[-23  10  18   3  23  -1   9   9   2 -45 -54 -21   8   1   2  25  14  26]  q905
[-23  10  18   3  23  -1   9   9   2 -45  -1  21  22 -16 -35 -13 -17   2]  q979
[-15  16  23   6  17 -22 -24 -24 -11 -27 -12  27  42  15   2  16  -5  -2]  q925
[-33 -17 -16 -28   7   1  23  33  39   3  -7  11   9 -24 -33  -7 -12   3]  q735
[-14  18  23  -2   3 -35 -31 -18   8  -8  -1  30  40  12  -5   5 -17 -10]  q733
[-13  11   2 -28 -16 -35  -6  18  38   8   1  27  33  -5 -27 -14 -22  -2]  q425
[-17  15  22   6  23  -7 -11 -18 -16 -43 -31  16  38  16   4  21   6  10]  q147
[-21  13  20   5  25  -1   2  -6 -11 -50 -47  -3  26  12   6  24  12  21]  q827
[-13  18  15 -15 -10 -40 -24   0  26   4   3  30  38   7 -15  -7 -24  -8]  q776
[-47 -22 -11 -11  26  14  27  33  38  -3 -17  -2   2 -22 -27  -2 -11   4]  q709
[-23  10  18   3  23  17   9   9   2 -45 -54  -9   8   1   2  25  14  26]  q345
has: [9 9] => yes
size: [-17  15  22   6  23  -7 -11 -18 -16 -43 -31  16  38  16   4  21] => 16

[-6 -5  3  6 -2 50] : q583
[-4 -6 -2  3  6 26] : q262
[15 -3  4 -7 -5 -1] : q435
[-7 -3 15  4 -5 34] : q257
[-4 -6 -2  5 -2 38] : q910
has: [-4 -6] => yes
start: [-7 -3 15  4] => q257, 0
start: [-7 -3 15  4 -5] => q257, 0
next: [-6 -2  3] => [6]

[-10 -50  40  -5  28 -43  23 -36  -2 -10 -18   3   1   7  -5 -17   3  27
   8]  q618
[ 26  -7  -5 -15  47 -15 -22 -19   0  -3  30  -8  18  12   2 -21 -14   6
 -10]  q670
[-43  23 -33  -2  47 -43  23 -36  -2 -10 -18   3   1   7  -5 -17   3  27
   8]  q789
size: [-10 -50  40  -5  28 -43  23 -36  -2 -10 -18   3   1   7  -5 -17] => 16
find: [-10 -50  40  -5  28 -43  23 -36  -2 -10 -18   3   1   7  -5 -17   3  27
   8] => q618
find: [-43  23 -33  -2  47 -43  23 -36  -2 -10 -18   3   1   7  -5 -17   3  27
   8] => q789
next: [ -5 -15  47 -15 -22 -19   0  -3  30] => [-8]
has: [ 46 -43] => no
size: [ 26  -7  -5 -15  47 -15 -22 -19   0  -3  30  -8  18] => 13
Table of tags by key:
[6] -> q990
[1] -> q342
[18] -> q620
[17] -> q18
[19] -> q665
[-19] -> q177
[2] -> q535
join q670 12:  => q620

[ -5 -19  -7 -11 -26] : q7
[ 19 -29 -17   6  33] : q540
[  4 -46 -30  13  48] : q287
[-22 -19  -7   3  13] : q411
[-12 -15 -12  -1  33] : q895
[  4  35  21 -10 -33] : q867
has: [-19  -7] => yes
size: [  4  35  21 -10 -33] => 5
find: [-22 -19  -7   3  13] => q411
size: [-22 -19  -7   3  13] => 5
tags:
[-22] -> q116
[-19] -> q869
[13] -> q621
[-26] -> q178
[-25] -> q397
[-18] -> q749
[14] -> q278
join q411 4:  => q621
has: [ -5 -19  -7 -11 -26] => yes
size: [ 19 -29 -17   6] => 4

[  5 -34 -34  -1  22  12 -11 -11  13  26   4 -32 -39  -3  38  40   3 -32
 -27   3  18   3 -16  -8  21  31   2 -37 -40  -2  38  37   0 -28 -20   8
  13  -5 -20  -4  29  34] = q857
[ 32  42   7 -36 -41  -5  28  25  -3 -16   0  18   8 -23 -34  -5  35  42
   5 -35 -35  -2  25  17  -8 -13   9  23   5 -29 -37  -3  38  41   3 -34
 -30   2  21   8 -13  -8] = q476
[-43 -14  31  41  10 -24 -24   1  15   0 -19 -11  21  37  11 -32 -44 -11
  30  37   6 -22 -16   7  13  -8 -25  -9  27  40  10 -34 -43  -8  30  31
   1 -19  -8  13  10 -16] = q420
[-19  16  24   2 -15  -2  20  17 -15 -39 -22  22  46  23 -21 -37 -13  16
  17  -5 -15   5  28  18 -20 -43 -21  25  45  19 -21 -31  -7  16   8 -13
 -15  12  34  17 -24 -46] = q495
[ -5 -29 -19  19  43  23 -23 -44 -20  20  31   7 -15  -8  14  15 -13 -35
 -19  23  46  21 -24 -41 -15  19  23   0 -15   0  22  15 -19 -39 -18  26
  46  18 -24 -36 -10  18] = q211
[-19  16  24   2 -15  -2  20  17 -15 -39 -22  22  46  23 -21 -37 -13  16
  17  -5 -15   5  28  18 -20 -43 -21  25  45  19 -21  15   0 -24 -19  15
  42  24 -21 -45 -24  19] = q898
[ 33  -8 -32 -18  10  15  -6 -18   1  29  28  -9 -43 -33  10  41  28 -10
 -27  -9  12   8 -14 -20   6  36  29 -12 -45 -31  12  38  22 -11 -21  -1
  15   2 -23 -23  11  41] = q923
[ 33  28 -11 -44 -33  12  40  26 -11 -24  -6  13   5 -18 -21   9  38  29
 -14 -45 -30  13  36  19 -12 -19   3  16  -1 -26 -23  13  42  29 -16 -44
 -26  14  31  12 -13 -11] = q314
[  0 -26 -15  10  12 -10 -23  -3  31  36   0 -40 -40   0  34  29  -4 -21
  -7  14   8 -19 -27   0  37  38  -2 -40 -37   2  31  22  -7 -16   3  18
   3 -27 -31   3  40  38] = q667
[ 44  23 -17 -31  -9  15   9 -13 -16  10  34  22 -20 -45 -24  21  41  18
 -17 -24  -2  15   2 -21 -18  16  40  21 -23 -46 -22  22  37  13 -17 -16
   6  15  -6 -28 -17  21] = q757
[-28   6  41  35  -8 -41 -31   8  29  14 -11 -12  11  20  -3 -33 -30  10
  44  34 -10 -39 -26  10  24   5 -14  -6  20  23  -8 -39 -31  12  44  30
 -12 -35 -19  12  17  -3] = q813
start: [ 13  42  29 -16 -44 -26  14] => q314, 31
start: [-2 38] => q857, 29
size: [ 33  -8 -32 -18  10  15  -6 -18   1  29  28  -9 -43 -33  10  41  28 -10
 -27  -9  12   8 -14 -20   6  36  29 -12] => 28
key -> tag
[-17] -> q924
[-3] -> q299
[10] -> q754
[-24] -> q326
[-13] -> q479
[40] -> q916
[17] -> q398
join q476 40:  => q479

[ -3   9 -15  54 -25  -1  16  26   1 -16  -3 -16 -19  -5   6  23 -21  -2
  31   6   9  -2  -7 -12  40 -16  25   9  -9 -44 -31 -13  21   0  39]  q195
[ -3   9 -15  54 -25  -1  16  26   1 -16  -3 -16 -19  -5   6  23 -21  -2
  31   6   9   9  -7 -12  40 -11  25  17  -9 -44 -31 -13  21   0  39]  q758
[-16  -3 -16 -19  -5   6  22 -21  -2  31  -3 -16 -19  -5   6  23 -21  -2
  31   6   9   9  -7 -12  40 -16  25  17  -9 -44  21 -13   0 -31  39]  q438
[-41   2   9 -46  24  10  -6 -21   4   3   2   1   0  -1  -8  -4  25  18
 -23 -23 -24  -5   8  28 -26 -16 -46 -21  -3  46  29   3 -13  -1 -21]  q369
[ 11   9 -15  54 -25  -1  16  26   1 -16  -3 -16 -19  -5   6  23 -21  -2
  31   6   9   9  -7 -12  40 -11  25  17  -9 -44 -31 -13  21   0  39]  q308
find: [ -3   9 -15  54 -25  -1  16  26   1 -16  -3 -16 -19  -5   6  23 -21  -2
  31   6   9  -2  -7 -12  40 -16  25   9  -9 -44 -31 -13  21   0  39] => q195
find: [ 11   9 -15  54 -25  -1  16  26   1 -16  -3 -16 -19  -5   6  23 -21  -2
  31   6   9   9  -7 -12  40 -11  25  17  -9 -44 -31 -13  21   0  39] => q308
key -> tag
[40] -> q864
[-44] -> q269
[-21] -> q445
[46] -> q62
join q195 29:  => q269
start: [  0 -31  39] => q438, 32

[-30   9  -8   5] = q389
[-30   9 -44  10] = q335
[-10   3   9   2] = q209
[28 -5 -2 -3] = q282
[28  8 -2 -3] = q878
has: [28  8 -2 -3] => yes
Table of tags by key:
[-3] -> q37
[6] -> q27
[-4] -> q42
[10] -> q414
[-30] -> q659
[5] -> q951
[11] -> q692
join q335 3:  => q414

[-4 -1  3 -4  4 -3  1 -1  0 -2 -2  3  2  3 -2 -1  7 -7 17]  q228
[-4 -1  3 -4  4 -3  1 -1  0 -2 -2  3  2  3 -2 -1  7 15  1]  q449
[-1  0  0 -1  0 -1  0  1 -1  1  1 -1 -1  0 -1 -2 -1  0 -1]  q75
[-1 -4  3 -4  4 -3  1 -1  0 -2 -2  3  2  3 -2 -1 -2  3  3]  q841
[-4 -1  3 -4  4 -3  1 -1  0 -2 -2  3  2  3 -2 -1 -2  3  3]  q914
find: [-4 -1  3 -4  4 -3  1 -1  0 -2 -2  3  2  3 -2 -1 -2  3  3] => q914
find: [-4 -1  3 -4  4 -3  1 -1  0 -2 -2  3  2  3 -2 -1  7 -7 17] => q228
has: [-2  0] => no
start: [-1  0  0 -1  0 -1] => q75, 0

[-19 -12 -16  14  10 -19  27 -25  41] : q297
[-37 -14  -4 -11   1  11 -15  -1   1] : q629
[-30   1  12 -20  -6  33 -34  36 -41] : q207
[ 19   7   6   3   4  -1   2  13 -28] : q336
[-12 -10 -12 -16 -20 -10  22  14  29] : q95
[  0 -14 -37  -5 -22 -45  46  -2  55] : q217
[-13   0 -18   8   8 -27  23   1   8] : q937
[  8  -9  -4   4  -3 -11  -1  -7  -5] : q186
key -> tag
[-2] -> q645
[-3] -> q110
[-45] -> q63
[1] -> q484
join q217 7:  => q645
start: [ 33 -34  36 -41] => q207, 5

[ -9 -16 -18   5   6 -28   7  12   3   1   3] = q949
[ -2 -32   1   5   1  -3   2 -12 -14  -8  23] = q324
[ 10 -30   6  -4  -7  14   4 -14   1   6  18] = q548
[ 20 -34  -2   2   6  -2  -4  48   9   2 -29] = q242
[-8 18 -1  5 -9  4 -5 12 -3  2  0] = q311
[ -1  49 -16   1  12 -20 -13  29  -6  -2 -31] = q710
Table of tags by key:
[14] -> q880
[18] -> q224
[17] -> q861
[6] -> q11
[-2] -> q109
[-28] -> q505
[4] -> q403
[5] -> q203
join q311 5:  => q403
size: [ -9 -16 -18] => 3

[ 0 35 54 41 -6] -> q737
[  1  30  38 -44  19] -> q560
[ 1 -1 35 54 -6] -> q470
[ 10  32 -26   2   2] -> q490
next: [-1 35 54] => [-6]
next: [-26   2] => [2]
Table of tags by key:
[19] -> q48
[-6] -> q503
[10] -> q712
[2] -> q341
join q490 4:  => q341
find: [  1  30  38 -44  19] => q560
find: [ 1 -1 35 54 -6] => q470

